In the rows, 128 means zero.
Each named move below is a turn or a mirror, shown by a few rows before and after it. Which moves, in which order, take the first row of each later pair to the second? The first pair is answered.
move A:
[120 101 147 109 122 118 100 137  83  85 148 164 116 111  91 123 107] |-> [123  95 179 124 106 133 130 148  66 138 160 142 133 122 127 107 134]
[116 152 143 141 131 118 141 119 135 121 137 133  96 163 117 111 137] |-> [116 153 141 141 134 116 140 119 135 119 138 134  95 164 114 112 136]
[141 109  74 121 140  80 148 102 163  80 128 134 127 123 120 133 118] |-> [142 101 117 139 119 101 190 115 141 151 143 105 149 140 168 111 156]
[106 109 140 186 146 115 123 117 156 144 155 149 106 157  90 136 136] |-> [106 110 143 188 146 117 126 117 154 149 155 146 107 157  94 134 137]
move K:
[129 112 130 172  96 118 165 147  97 125 186 178 143 159 151 111 114] |-> [137 106 151 147  84 148 157 149  87 148 180 156 152 143 175 113 121]
[ 71 190 157  92 110 190 122  70 145 116 137 129 151 121 193 145 111] |-> [ 59 199 117 141 134 134 137  64 163  74 149 168 136 151 146 142  98]
[133 104 142 175 149 139 138 176 105 146 154 140 109 139  91 119 152] |-> [140 104 167 133 132 181 118 169  94 159 142 116 120 114 127 129 155]
[124 126 107 129 126 103  87 143 137 124 110 155 124  74 106 139 136] |-> [128 120 107 142 128  96  97 154 135 137 117 154 123  82  99 128 141]
move S:
[168 126 132 134 148 117 165 140 112 168 116 131 138 100 117 128 163] |-> [143 149 150 131 128 136 174 116 105 171 135 148 142 121 147 134 162]
[ 97 141  75 179 109  91 167  74 159  70 149 207 121 143 118 148  97] |-> [106 144  66 136 113 112 134  58 166  45 114 183 127 101 132 170  91]
[113 122 156 138 112 140 131 125 112 152 149 136 129 144 143 117 133] |-> [129 119 144 105 119 151 102 121 119 131 116 114 133 107 144 133 129]
[150 101 152  84 117 157  90 152 126 157 149 141 117 114 115 127 106] |-> [151  96 153 102 122 144 102 164 124 166 160 147 114 124 105 116 111]
Then:
(two moves a pair)
[122 122 110 139 155 122 136 159 130 148 128  86 107 130 105  92 171] |-> [128 118 113 121 154 134 121 161 130 145 120  83 105 117 104  98 165]	A K
[121 127 143 127 131 148 148 112 116 129 142 121 151 131 134 124 129] |-> [116 134 133 122 135 143 139 103 123 106 136 129 146 128 125 133 121]	K A
[124 135 172  80  99 207 117 110 104 149 117 103 140 119 199 146 116] |-> [188  79 116 108 154 140 102 179 124 147  83  74 122  77 105 121 118]	S A
[110 122 129 102 127 137  96 134 122 120 149 160 101 135  99 124  90] |-> [105 130 156  93 109 165 109 120 110 144 147 142 117 136 145 126 106]	A K
[133 111 107 158 136  86 144 158 137 127 118 120 119 136  80 113 115] |-> [109 130 164 129  96 145 157 138 113 171 144 118 135 152 148 116 127]	K S
[125  95 133  69  86 155 137 155 128  92 108  73 140 118 109 135 158] |-> [127  88 146  79  83 155 150 166 122 116 123  75 139 128 108 124 165]	S K
[139 120 152 108 123 154 124 140 125 147 126  84 139 107 155 139 134] |-> [148 110 114 122 149 114 109 153 141 114 122 105 119 101  94 137 111]	S A
[137 116 118 145 141 106 136 134 133 133 120 132 123 137 115 127 126] |-> [126 124 144 132 122 136 139 124 121 151 130 129 131 144 149 128 131]	K S
[166 131 137  95 162 147 101 117 154 120  75  59 167  57 203 152 147] |-> [187 100 157 126 163 135 129 166 138 184 102  53 163  76 186 114 166]	S K
[ 97 176 105  49 136 177  99  90 150 106 103 159 125  88 152 150  82] |-> [ 77 197 106  84 130 167 134  67 152 103 113 168 136 119 177 150  97]	A K
[133 115 125 197 136  76 187 142 131 147 145 148 126 171 112 107 151] |-> [ 87 167 136 136 109 128 149  69 132  84 142 178 129 167 161 157 117]	A S
[125 125 167 106 105 156 118 153 105 164 169 149 121 134 138 116 124] |-> [125 127 132 108 125 127  96 152 121 117 164 175 102 130  91 125  98]	A K
[127 144 113 155 137  97 139 109 139  95 117 137 135 133 137 131 132] |-> [134 134 122 170 136  93 153 128 133 120 127 131 135 141 133 119 140]	S K
[118  95 129 135 101 139 141 128 147 132  96 109 156 137 165 156 142] |-> [127  88 119 134 110 131 135 135 151 127  88 103 154 128 151 156 141]	S K
[135 114 131 112 122 142 115 145 129 139 134 141 112 123 120 119 122] |-> [134 116 136 110 116 151 120 142 126 146 134 136 118 121 135 122 127]	K A
[121 170  97 133 123 123 132 115 131 119 145 140 142 129 152 153 143] |-> [124 165  93 149 127 109 140 128 133 125 152 147 138 138 137 145 145]	K A
[125 145 125 141 127 110 143 122 129 119 165 113 108 142 127 130 122] |-> [130 144 136 112 120 134 128 116 123 122 150  95 118 121 148 139 123]	K S
[149 148 124 104 130 120 110 133 167 118 120 129 115 131 135 122 107] |-> [138 153 130 122 127 111 127 132 164 125 139 145 113 155 135 112 108]	K S
[158  85 149 133 141 135 116 183 126 161 151 139 119 119  82 109 114] |-> [143 112 146  80 132 170  79 137 132 110 125 137 125  89 115 148  95]	K K
[ 82 146 145 107 153 146 146 141 106 152 121 138 104 143 142 105  98] |-> [ 94 139 123  95 166 136 125 144 116 127 101 134  96 121 119 113  84]	A S
[ 90 135  86 104 141 122 105 112 146 143  83  76 158  88 148  96 166] |-> [ 85 138  65 140 154  86 120 116 154 126  92  97 150 109 117  89 163]	K K
[ 90 172 122 166 129 115 100 115 138  90 158 200 101 161  69 112  84] |-> [104 156 117 182 137  98 109 134 140 105 159 192  98 162  55  99  93]	S K
[127 143  82 175 157  63 162 130 138  75  93 132 135 130 103 122 149] |-> [ 89 173 119 174 124  95 183  97 123  91 124 154 146 166 157 128 153]	S A
[101 135 140 124 119 149 107 123 144  95 147 158 113 153 119 142 102] |-> [127 111 120 140 140 120 109 153 152 103 135 144 106 142  83 128 109]	S K
[121 139 155 127 124 155 133 143 117 174 139 113 138 154 112 133 134] |-> [116 157 133 100 131 159 105 113 132 120 113 115 139 134 114 163 117]	S K
[164 102 116  88 125 152  94 168 136 109 121 114 117  78 103 140 101] |-> [153  99 159 110 103 167 130 184 116 170 163 123 119 117 125 113 117]	S K
[105 117 138 174 122 145 177 131 129 136 150 123 147 145 182 138 176] |-> [ 95 136 130 147 119 158 157 104 137  99 134 128 149 131 193 160 164]	K K
[132 132  90 135 144 116  75  95 146  70 117 156  92 114  67 164  84] |-> [152  96 143 203 130 110 155 156 115 196 159 124 109 160  87 102 144]	K A
[114 141 161  99 143 112 131 143 133 140 106  96 124  97 138 142 136] |-> [113 133 153 131 151  83 146 160 135 148 126 116 112 121 109 125 134]	A S
[147 112  81 107 147 111  90 150 152  98 100 131 114  74  73 130 101] |-> [156  91 133 148 127 121 153 185 127 199 129 100 134 106 113  90 152]	K A
[132 137 137 191 131 101 165 164 124 125 110 154 121 168 119 104 123] |-> [138 140 176 115 103 173 133 149 109 145  88 114 140 125 179 123 126]	K K
[101 118 138 129 109 126 130 120  99 167 159 144 113 174 128 120 125] |-> [127 107 124  77 119 144  87 119 107 144 110 105 120 114 130 140 118]	K S
[169 117 133  76 135 147 110 137 130 152  84  79 117  91 154 154 109] |-> [155 128 152 106 123 148 151 125 122 177  96  75 134 119 191 147 134]	K A
[180  92  83 141 169  86 112 174 146 123  91  90 115  79  69 117 143] |-> [186  84 111 127 154 113 118 184 134 164  92  66 128  74 100 110 159]	K A
[176 122 116 155 152 131 129 131 100 104 128 143 158 127 108 149 107] |-> [165 131 141 151 133 155 144 120  89 127 137 135 171 137 148 149 120]	A S
[133 138 115 131 142 119 144 118 150 108  99 104 135 125 116 148 112] |-> [117 147 131 149 132 122 169 116 141 126 126 122 134 157 129 139 116]	K S
[175 111 128 145 123 114 155 159 142 163  56  11 170  96 193 121 190] |-> [128 131  99 239 137  34 195 168 152 136 143 132 119 198 106  93 154]	A S
[116 151 137 124 140  90  98 187 129 121 140 186  97 121  24  90 112] |-> [117 151 210  76  95 174 110 176  97 194 133 125 136 102 129  92 149]	A K
[136  89 128 197 137  84 116 154 136 121 131 165 109 129  62  95 116] |-> [152  75 133 155 134 109  82 167 132 125 118 149 105  96  57 102 104]	K A
[ 84 167 130 104 140 128  97  81 163  97 124 148 130  91 153 168 127] |-> [128 120 149 163 151 102 150 149 150 192 132 100 144 101 144 114 181]	S A
[124 171 138  97 114 135  97 113 108 123  94  92 118  97 125 144 106] |-> [147 141 141 126 124 113 115 158 101 165 104  81 113 101  97 113 122]	S K
[ 96 146 120 108 129 129 149  82 140 103 105 105 126 110 163 144 143] |-> [102 140  97 136 147  96 156  93 149  92 105 116 117 118 130 137 140]	K S
[129 101 168 131 150 101 157  93 165  76 139 129 111 109 138 139 104] |-> [137  90 177 151 150  90 177 110 158 106 152 125 111 121 133 122 118]	K A
[126 143 119 171 147 120 155 105 127 103 110 123 142 132 136 135 168] |-> [137 132 138 161 139 140 156 119 117 132 112 106 149 126 149 128 178]	K K
[ 87 167 129 134 128 131 112 154 122 116 152 173 133 191  98 133 102] |-> [105 166 132  77 123 173  79 138 123 106 105 123 152 135 136 158 106]	A S
[132 128 142 130 140 108 148 154 136 150 113 112  98 138 124 102 140] |-> [125 142 143  91 132 137 123 125 139 120  96 108 104 118 148 126 130]	K K
[ 98 105 163  93 110 126 143 179 139 158 153 157 137 147  95  81 101] |-> [101 104 159  73 112 132 127 176 140 146 147 155 132 132  89  89  93]	A K
[135 114 116 143 135 125 171 108 149 157 119 100 152 122 169 137 151] |-> [125 129 101 136 138 122 160  85 158 124 112 112 149 119 168 152 139]	K K
[159  99 128 113 143 133 113 159 133 133 108 110 123 102  95 128 125] |-> [127 122 127 138 136 118 126 144 135 116 149 164 107 144  81 126 107]	S A
[121 122 125 183 133  89 175 139 123 140 140 123 140 163 123 108 152] |-> [139 101 134 168 137  97 161 166 118 161 140 111 134 146 108 100 152]	A K
[119 141 130 137 111 101 129 117 134 112 162 167 112 171 110 139 119] |-> [127 141 151  83  94 149 105 104 127 121 137 136 127 135 151 156 122]	K S
[119 103 128 104 140 128 116 142 131 153 157 168 112 135  84 122 105] |-> [114 108 144  83 128 153 111 133 124 162 156 160 119 131 111 129 107]	K S
[146 129 120 129 125 158 126 121 159 130 102  93 184 119 152 136 115] |-> [144 125  96 171 142 116 141 133 168 119 116 116 171 142 112 122 111]	K S
[ 70 153 127 148 105 111 147  76 138 103 147 156 113 163 141 142 119] |-> [ 80 139 115 163 115  90 150 100 140 108 155 164 101 167 107 129 114]	K A
[120 128 143 148  96 120 168 117 131 148 110 137 129 146 144 110 133] |-> [139 118 133 113 104 132 137 119 135 134  75 109 134 107 145 124 131]	K S
[162 115 131  73 142 156 101 127 140 117  72  90 142  90 137 132 120] |-> [141 120 105 169 160  80 153 142 146 117 125 154 119 166  80 100 118]	K S
[129 130 108 140 139  93 118 133 142  96 142 158 108 129  83 120 116] |-> [105 146 153 143 106 129 150 113 123 139 168 156 127 158 146 117 137]	S A
[105 135 135 148 117 157 118 133 138 123 131 139 122 159 103 128 118] |-> [113 134 135 125 117 170 101 127 139 115 110 120 128 136 114 138 119]	A S
[116 130 122 126 123 129 120 119 130 151 135 139 118 136 134 144 125] |-> [126 124 124 120 125 132 119 123 129 157 127 125 122 123 137 144 130]	S A
[110 128 121 167 130  94 158  95 103 114 126 158 149 127 175 152 158] |-> [124 122 122 134 130 114 135  94 106 110 101 132 157  92 187 165 159]	K S
[154  97 145 125 122 123 146 153 116 159 138 125 125 132 121  95 153] |-> [160  94 125 110 134 114 121 155 124 130 130 135 112 118  92 103 132]	A K
[133 131 155 119 130 137 123 125 132 138 141 133 155 154 114 171 119] |-> [145 122 154 115 134 138 121 134 132 145 130 117 160 143 112 168 125]	S A
